A state moves one step at a time under one of 7 hidden systems, and each row is a state written as 20 numbers. Each run below is a few steps of one system.
J, seq 1, 10 rows:
-49  34  19  42  -7  -3  23  -11  35  -12  56  6  7  33  1  -41  -4  15  -39  -6
36  0  -23  8  35  -12  -25  -12  52  -35  -23  -6  -45  19  43  -31  -4  -39  -12  -22
33  -30  12  7  60  -18  -13  -13  -10  14  17  26  -28  -1  -71  -25  -19  11  -19  16
-25  -1  -7  10  77  13  -36  0  -43  -19  19  -13  16  -21  17  17  33  -3  51  -7
-15  7  -8  61  -32  29  -7  1  16  3  36  39  14  -13  -20  7  4  -30  42  51
18  -9  -11  -16  -5  100  5  20  18  18  11  -8  -11  30  22  -24  19  -11  5  -26
77  -33  42  -33  -9  6  -16  -25  15  14  -19  -1  19  -22  -14  29  -4  -35  -9  18
-13  -31  6  -6  3  17  11  26  -78  15  -34  27  35  6  -13  38  15  26  -18  -27
-21  20  -21  -26  -64  -29  -16  27  -5  3  -18  -26  12  -11  4  40  5  5  61  29
-39  41  25  -3  -66  22  47  -22  13  35  10  -8  4  16  -7  -20  0  25  -27  -16
N, seq 2, 10 rows:
46  4  -42  -25  -2  -11  -6  22  39  7  -10  -23  -22  8  -66  -15  5  5  28  -58
1  7  -14  -8  22  8  -4  -48  -25  51  18  -41  16  -56  -19  54  -1  -7  -6  13
-46  -19  2  16  -17  46  19  15  -53  13  -8  31  8  8  55  15  -4  8  -24  43
8  3  32  -33  -44  -9  -4  45  41  -48  -11  1  -2  37  36  -40  0  2  34  5
39  23  17  7  -10  -38  9  -29  36  -9  -12  -11  22  -5  -56  3  12  -8  -10  -70
-1  -14  -64  14  31  -26  7  -23  -36  36  -23  -8  -23  -36  -13  44  -26  2  -38  4
-47  -3  18  -26  -7  15  -1  24  -34  21  34  -4  -14  12  16  -10  -15  40  11  71
-27  31  62  6  -8  5  1  -4  18  -52  4  3  19  23  47  -39  34  -2  23  -26
41  1  -24  48  -6  -28  15  -16  53  -27  -23  31  -12  -9  -26  -18  -14  -36  -15  -33
28  -24  -48  -28  42  -5  -16  6  -3  43  24  -32  -30  7  -45  11  -23  16  -35  -1
Q, seq 3 (10 x 20):
-36  28  20  -26  -64  -31  18  -7  19  22  23  -36  12  20  14  13  -19  25  -37  28
-32  13  37  1  -2  -49  15  -26  -13  -32  -39  18  -21  15  59  -24  -13  13  -40  5
5  3  -8  11  25  -74  14  4  17  -28  2  20  -40  -13  -41  -44  -39  20  -1  20
-29  28  -9  11  56  -39  -25  -16  18  -6  68  -42  8  10  -18  0  0  17  -19  -12
-26  2  10  61  33  -3  -44  -43  -9  -2  26  26  5  7  29  25  9  -35  -18  49
2  -17  -5  32  46  52  -17  9  1  -3  19  43  -48  27  -3  -58  2  -7  15  22
50  -1  34  -10  45  30  -33  -9  31  -16  33  -10  9  -6  -31  -25  30  -17  53  -21
21  -21  -8  38  21  42  -7  -8  -26  13  -1  21  51  -12  -28  49  32  -27  -5  -42
19  -34  -57  -16  -15  64  -18  38  -20  27  -19  0  -10  -2  19  35  4  -20  29  19
11  9  37  -46  -69  57  13  12  7  30  -7  -9  6  13  -12  -11  20  10  37  -2
K, seq 4:
-26  21  -66  23  -34  17  14  41  33  5  43  -17  1  -15  -19  -3  -9  0  48  11
21  13  35  -3  -40  48  -4  -24  55  14  32  -22  30  23  22  9  18  -32  -22  -7
45  -47  30  -26  5  15  0  5  -26  -16  -64  28  4  8  51  12  2  -18  -29  -8
7  -24  -3  -44  -1  -45  8  43  -43  7  -22  7  -10  -13  -50  -1  -25  45  23  21
-55  55  -17  2  -17  -36  3  -16  -4  17  27  -47  23  -9  -27  28  14  26  16  -27
-32  23  -29  55  -32  12  23  -32  25  -5  -8  9  -2  -5  65  12  -5  -36  -32  4
42  -29  13  -31  0  21  17  19  39  -12  2  6  -39  20  28  -52  -36  -3  -34  26
42  -11  66  -44  46  -50  -24  -13  -2  -20  1  -13  13  -3  -32  -8  4  14  -1  -14
-38  3  -33  50  38  -43  -14  -7  -53  -2  -18  27  9  0  -30  33  13  11  -8  -26
-42  25  -65  33  -18  20  -16  8  16  26  23  -4  -50  16  0  -12  -5  -5  30  34
T, seq 5, 10 rows:
-14  -8  -31  -1  5  19  18  42  19  -43  -8  -12  2  27  76  -17  -4  0  -22  -35
50  5  35  -9  -41  -53  -21  -15  52  2  -5  8  -6  15  -56  -3  -12  -14  0  17
-10  -6  2  -6  52  27  1  -27  -57  23  -30  2  -6  10  7  8  24  15  -40  -57
-17  4  -15  -3  2  -48  -15  4  -12  -8  5  -5  -15  -43  9  17  -26  -1  47  80
-43  15  2  21  -6  39  34  23  14  5  56  -2  14  34  -15  -37  3  33  -28  -30
38  11  8  11  4  -24  -33  -30  57  -42  -21  -7  -7  -6  43  0  12  -58  20  -5
34  -37  -1  9  7  23  26  -4  -24  42  -14  45  -14  1  -63  -10  -20  12  -43  -1
-6  -4  -8  -48  53  -3  -47  21  -29  -13  4  -46  -3  -3  37  19  18  12  44  5
-40  24  19  56  -42  -1  19  -5  -2  9  36  34  38  -13  -47  9  6  5  22  29
-1  5  -47  3  -2  44  13  17  26  -19  -29  -11  -26  21  67  -22  9  -17  -4  -47
Q, seq 6 (10 x 20):
23  -16  11  2  76  6  11  -48  -33  10  -26  18  -34  -31  -8  -23  -6  -2  -25  -15
4  -25  -11  -1  46  0  -3  37  -25  -6  51  0  23  -40  -40  7  -8  17  44  38
-38  15  0  30  -20  29  -32  29  11  -14  44  -3  45  47  14  23  41  -8  20  -15
26  0  -6  27  -30  33  -21  -32  27  6  -53  32  -33  23  31  -1  16  -54  0  -7
52  -20  -3  -42  18  37  33  -11  -2  37  -18  -6  -38  -24  -41  -36  -16  11  -7  -17
6  -11  29  -42  20  -4  12  20  -35  -5  17  -33  62  -41  -6  37  11  22  24  -9
-41  -3  -23  39  -58  -8  3  43  -23  -14  -17  31  43  24  15  46  10  -2  3  3
1  21  -42  -16  -53  5  -4  8  45  7  -39  -13  -62  37  29  -24  -10  -10  3  -5
28  21  54  -39  -4  -16  33  -60  20  23  -9  -23  -19  -26  -21  -27  -15  11  -26  -8
-13  -20  9  1  53  -38  37  9  -53  -27  0  5  37  -44  9  18  -18  26  -30  -3
T, seq 7 (10 x 20):
-31  -12  -32  46  -1  7  25  23  -20  -18  -26  58  -41  5  25  -36  -21  2  -1  27
25  18  -3  -46  7  -3  -5  18  56  -4  31  -45  -36  14  -30  -54  -7  17  31  -16
20  7  30  30  34  10  -6  -60  3  11  22  -6  46  -29  -21  34  25  -30  -20  -29
1  -50  -45  28  18  14  -10  32  -39  -7  -29  46  -13  -3  39  23  -18  -16  -10  40
-5  8  13  -40  -25  9  -25  48  14  8  33  -13  -19  43  -39  -33  7  36  49  17
-13  41  33  23  -1  24  6  -50  9  -6  -4  -9  31  -23  3  5  48  -23  29  -57
25  -30  -57  23  -18  4  39  6  -6  4  -44  25  -10  -47  20  22  -36  -27  -17  19
16  -22  3  -68  -14  9  -13  53  6  22  30  -39  3  44  -9  3  -15  33  -20  12
-22  28  75  12  -9  -21  -28  -36  -14  -20  -2  7  45  15  8  21  42  -7  14  -14
-23  0  -46  40  -15  -12  45  2  -27  -9  -60  47  -33  -21  12  -15  -20  2  -3  -12
U, seq 8:
39  -21  -42  -23  23  -14  28  -9  12  9  -33  -5  -60  -29  4  -27  -47  1  -27  8
-8  -10  38  -30  46  -28  -15  -1  -24  16  58  -29  28  -2  -29  17  -10  32  -24  28
-62  22  9  44  16  -19  -23  -2  -34  -40  -10  20  25  20  52  19  33  -6  10  -15
-9  14  -41  42  -34  -4  6  6  41  1  -4  34  -57  23  -20  -41  -20  -9  10  19
41  9  17  -40  46  24  -11  -25  41  16  36  -47  -24  3  -30  -36  7  6  3  -29
14  -28  33  30  50  19  -2  -27  -32  -17  11  21  48  -44  27  35  13  -32  -6  13
-27  -34  -45  24  -9  23  -9  70  -38  -1  -9  45  -3  37  -5  8  -1  12  11  13
13  30  10  -28  -47  -10  -43  7  48  4  6  -25  -12  33  -34  -8  21  -7  63  3
18  19  26  12  -16  42  42  -57  8  18  -22  1  19  -41  -6  0  21  -21  -8  -49
27  -50  -44  -21  15  22  32  36  -25  4  -19  0  -7  -41  36  15  -39  -2  -17  25
V, seq 9, 10 rows:
-14  2  -24  54  -24  7  1  36  42  -35  50  11  49  10  7  16  2  -27  6  4
16  -2  8  11  -20  34  -46  -14  33  10  -18  16  -23  71  25  1  23  -36  -26  -12
43  -24  37  -34  24  26  -17  -28  -31  39  -34  22  -45  -2  -36  -21  2  5  10  18
-9  -16  -11  -21  33  14  37  30  -57  7  11  -12  32  -54  -32  13  1  36  29  -17
-31  17  -28  29  -55  -6  13  36  13  -16  22  -11  62  -13  14  50  8  -11  23  3
-4  8  1  15  -66  14  -3  -7  35  13  -19  13  -13  61  35  1  -3  -20  -51  1
51  -15  49  -61  8  0  -4  -31  3  15  -44  -4  -46  8  4  -34  -10  4  -19  3
11  -12  16  -26  51  -44  25  4  -43  -10  2  -11  24  -48  -42  4  -13  38  0  -15
-52  26  -49  27  -9  -48  -3  29  -4  -23  19  -25  34  -14  10  42  2  7  23  -9
-37  35  -12  36  -55  -2  -9  -19  50  10  17  4  -28  45  25  -12  -6  -17  -20  27
J, seq 10 (10 x 20):
-24  28  14  4  2  -56  27  -50  -38  6  -46  4  -1  -37  -18  9  0  19  -11  -28
-49  13  -64  13  0  -31  42  32  -10  -17  3  -12  -14  -35  25  -5  -32  25  7  13
-22  24  14  -1  -2  -18  -4  11  57  -18  72  -28  -2  33  17  -33  -18  11  -22  27
18  7  32  30  35  -11  -24  -39  34  -34  -13  20  -21  38  26  -34  15  -29  -36  -35
38  -27  -35  17  59  -22  -16  2  -11  -7  -30  37  -47  -13  -42  -19  -15  -5  15  -5
-22  2  -12  -1  64  15  -22  7  -33  15  57  -22  10  -26  -36  6  12  21  44  21
-27  15  13  53  -6  46  -14  -21  11  -8  38  14  36  -15  36  17  27  -40  32  33
33  -28  -12  17  -33  76  8  28  28  4  -13  41  -13  27  9  -23  1  -31  1  3
74  -33  25  -65  8  27  -19  7  5  24  -10  -22  3  5  -30  9  8  -5  3  -17
-3  -11  24  -1  -3  -13  -2  -25  -65  22  -27  9  51  -25  -19  67  20  4  -9  -11
U, seq 11, 10 rows:
4  -36  17  -8  -29  57  13  58  -37  -11  -25  40  32  20  14  5  20  6  22  -12
36  -3  -14  -27  -68  -23  -3  40  25  -9  -42  1  7  -2  -29  16  0  -8  53  -8
11  19  -7  -27  -53  3  32  -28  2  49  -23  -36  21  -21  -31  34  5  7  -18  -44
-5  -8  -8  -39  -18  2  31  -15  -26  16  -34  -29  0  -42  66  32  -25  1  -25  28
-31  -8  37  -26  -35  -41  33  31  -18  -9  7  7  12  21  13  -9  -35  45  -44  36
-16  31  11  -13  2  -86  -7  -3  17  -44  -26  -17  -10  24  13  -14  1  19  -12  -40
-14  26  -23  43  17  -54  8  -62  14  13  -5  4  -30  -16  -25  0  -22  -7  -43  0
-31  3  -22  -4  75  15  -11  -21  -19  19  37  -24  -46  0  20  -23  -12  18  -26  18
-23  2  48  29  44  -3  -26  1  5  -37  60  22  12  14  20  -28  7  -4  15  49
-1  1  -10  57  30  17  -13  23  19  -43  8  44  -2  41  -18  -37  27  -12  11  -49
N, seq 12, 10 rows:
22  -11  -33  6  -9  6  0  2  38  13  43  -37  39  -13  18  52  -18  -29  -46  13
-2  -20  25  -10  -27  1  -45  0  -29  30  -21  16  5  64  12  44  11  -1  -49  22
8  -2  31  -36  -16  -16  -16  10  -33  -15  -70  23  -26  5  5  -14  18  12  60  -2
-4  24  -16  0  -18  -3  65  9  6  -9  -2  -8  15  -60  -43  -24  -3  20  42  -41
-22  14  -50  12  -1  -5  35  -11  25  12  34  -46  16  -29  32  26  -26  -5  -55  -3
-10  -12  36  -2  -19  -19  -28  -15  4  15  12  11  -7  55  29  9  -18  2  -67  56
8  -5  54  -23  22  -30  -32  3  -22  -34  -43  29  -25  42  -4  -38  19  19  17  -21
7  18  -19  22  29  -33  21  1  4  -27  -3  11  -4  -55  -58  -25  2  5  60  -27
-37  19  -66  30  23  27  23  -5  8  28  57  -33  -2  -23  -6  8  -11  5  -16  -4
-9  -4  26  2  1  33  -34  -23  17  14  35  -8  -11  31  60  7  -1  -24  -35  64
V, seq 13, 10 rows:
-11  31  -14  18  36  -15  -41  -17  -7  -21  -14  -9  -8  -21  -9  6  41  -14  79  -30
-24  4  -58  67  -6  25  14  -6  4  31  30  30  -19  -12  -39  -2  -14  -11  -2  24
9  -13  -9  -23  13  84  -10  11  17  7  21  -26  -10  7  67  -9  13  -21  9  16
36  -34  79  9  -3  21  -6  0  -8  -15  7  56  37  6  -21  -10  9  -15  6  27
12  -21  -35  -14  8  13  -6  48  -37  -4  -48  12  6  26  -23  14  24  14  12  -71
5  15  -19  -19  -59  -5  -13  -7  7  55  9  -27  7  -15  -54  46  -3  0  33  27
-43  8  2  -1  -25  39  47  -22  -35  34  -10  -10  15  -7  47  22  -3  14  -57  -4
28  -18  34  -37  -42  -27  23  24  16  -41  -36  10  0  -20  44  -16  -27  -5  17  38
14  -3  22  -15  4  -47  19  22  20  -20  15  -6  20  36  -44  -19  -9  34  -53  -53
3  33  -15  -13  14  -59  -43  -44  5  2  -29  -43  -13  -10  8  37  17  -15  19  -25
K, seq 14 (10 x 20):
-11  -14  34  -11  66  -28  10  31  -32  -42  17  12  11  8  -14  -37  -2  43  -8  -27
-7  23  -37  45  5  -62  -39  4  24  -23  2  9  -3  8  -49  14  12  -16  42  -14
-17  16  -29  40  -10  60  -6  -37  10  59  18  11  -29  30  -24  -4  12  -12  -28  -7
27  -13  12  -26  34  60  -17  -17  5  -1  -2  -12  -24  -27  60  -16  8  -32  36  33
14  -36  61  -1  21  12  28  38  -26  -32  26  40  49  -18  -28  -19  1  18  18  12
5  2  -42  2  -13  -24  -27  49  3  -20  -12  -9  27  24  -36  30  26  4  36  -60
-9  15  -19  21  -72  22  -9  -33  -3  63  -19  11  -7  8  -25  43  4  -18  -8  25
-12  0  -3  -46  -4  62  30  -3  -19  25  -14  -32  -20  -18  68  -9  -4  10  -7  6
14  -13  50  -20  -8  -39  36  20  10  -50  8  4  41  -50  19  -7  -24  4  17  33
-5  -3  -14  6  -11  -48  13  41  9  -22  4  -3  33  39  -34  11  -4  24  -46  -63

Name the system that made each run.
seq 15:
-36  -3  -38  9  -21  58  5  50  -32  27  21  6  10  1  -23  11  16  17  54  11
-5  28  4  -16  -47  49  0  -9  40  2  5  -39  14  -6  57  9  21  -30  35  -2
 -> N
seq 16 (2 x 20):
15  -27  63  -12  60  2  -15  9  -39  -33  23  20  36  -23  -7  -6  17  7  33  16
-32  4  -44  65  4  9  0  42  -6  -34  12  30  33  2  -7  13  23  -13  40  -29
 -> N
seq 17 (2 x 20):
-16  -13  -50  -2  -4  27  7  68  -11  -24  7  -8  9  -22  30  8  -2  1  65  20
11  11  18  1  -73  9  -3  22  56  4  35  -8  38  40  -25  11  7  -8  -6  -4
 -> U
seq 18 (2 x 20):
49  -23  5  13  59  -5  2  -16  -10  4  -7  32  -12  -15  -75  -22  -3  0  -6  -30
-3  -13  -41  -9  51  13  -29  23  -26  12  37  -37  26  -25  -19  45  15  1  32  -6
 -> Q
seq 19 (2 x 20):
-45  36  29  41  -13  20  31  -5  -18  -21  1  29  33  -12  -14  -20  39  10  42  -40
34  -4  -69  29  -40  16  21  11  42  -2  -39  11  -18  -20  1  4  -13  -40  12  -22
 -> V
seq 20 (2 x 20):
16  -32  6  -35  53  6  0  31  -31  12  7  11  -35  19  -48  -42  -14  47  -5  -4
-24  32  3  10  51  -23  -40  -15  -4  -18  42  -34  21  -23  -11  18  29  -3  58  -3
 -> T
seq 21 (2 x 20):
13  -14  6  54  25  -9  -21  -27  17  -31  -16  54  -32  5  32  -23  -11  -44  -10  35
33  -16  -8  -5  60  17  -13  11  21  7  39  1  -39  19  -61  -52  -8  15  -1  -11
 -> Q
seq 22:
-17  42  -23  -30  -13  6  26  -42  12  33  -22  -58  -31  -9  28  -5  2  8  -22  -44
16  -8  28  4  9  -39  27  -39  11  -11  4  5  1  -58  21  0  -40  -15  -23  59
 -> V
seq 23 (2 x 20):
-32  37  -32  9  -27  -18  44  -6  9  -21  -50  -4  -34  -21  46  -27  -6  1  15  -28
13  1  -14  -18  1  -35  44  12  46  -4  38  -25  -18  -15  -24  -38  -52  23  -35  15
 -> J
seq 24 (2 x 20):
14  -25  -24  -49  -21  -3  3  39  -44  5  -75  5  -27  5  20  14  -4  17  19  -10
-11  25  26  -36  -50  -24  41  15  -1  0  6  -24  32  -42  -30  1  -6  31  47  4
 -> N
seq 25:
26  -22  56  -19  36  66  5  7  -2  -15  1  23  -6  24  17  -57  22  2  -1  -24
42  -17  1  0  26  -33  -7  12  -3  -38  -21  14  21  -52  -36  8  6  -16  65  -11
 -> T
seq 26 (2 x 20):
55  -35  15  -33  15  -10  9  12  -13  -21  -29  13  6  -61  -8  0  -17  -11  47  30
-21  -13  -28  -5  3  6  16  60  -31  7  30  -10  50  8  -46  30  8  38  0  -36
 -> T
seq 27 (2 x 20):
5  -35  -38  -9  37  -29  -19  60  2  -14  32  -11  -2  40  -8  4  -26  22  -42  4
-27  29  37  2  9  -36  -71  -24  -7  6  26  -12  5  31  -20  21  32  1  37  28
 -> N
seq 28, 2 rows:
-28  29  -4  31  22  32  27  -49  -5  25  0  20  -56  -22  -10  -53  -3  6  10  6
23  -20  9  -5  58  40  25  7  25  -24  46  -8  -11  -21  35  -48  -23  -6  -15  21
 -> N
seq 29, 2 rows:
9  11  38  -14  23  1  -46  -27  30  -32  0  -14  -24  13  68  -21  18  -31  26  27
20  -19  32  32  10  9  44  -4  -10  -2  2  59  4  -23  -66  -41  -13  13  -4  -2
 -> T
seq 30:
-11  20  -62  22  -5  -4  -42  17  48  -7  33  -38  2  25  21  29  11  -29  6  -8
22  -4  35  20  -38  48  -21  -40  20  40  -6  33  -19  34  -10  -5  7  -33  -23  31
 -> T
seq 31:
-17  15  1  20  -6  0  3  -16  -5  -42  -48  10  6  -34  73  9  18  -35  44  -5
9  -17  -34  15  -40  9  48  31  21  23  15  26  -15  8  -46  -26  -42  17  -33  13
 -> U
seq 32, 2 rows:
23  -21  -16  22  -25  -9  -5  5  4  -13  -11  0  64  -25  21  74  2  -43  -11  -1
-7  -23  -43  -18  -45  34  -1  35  -16  42  -24  13  -33  53  7  7  -17  15  -35  16
 -> Q
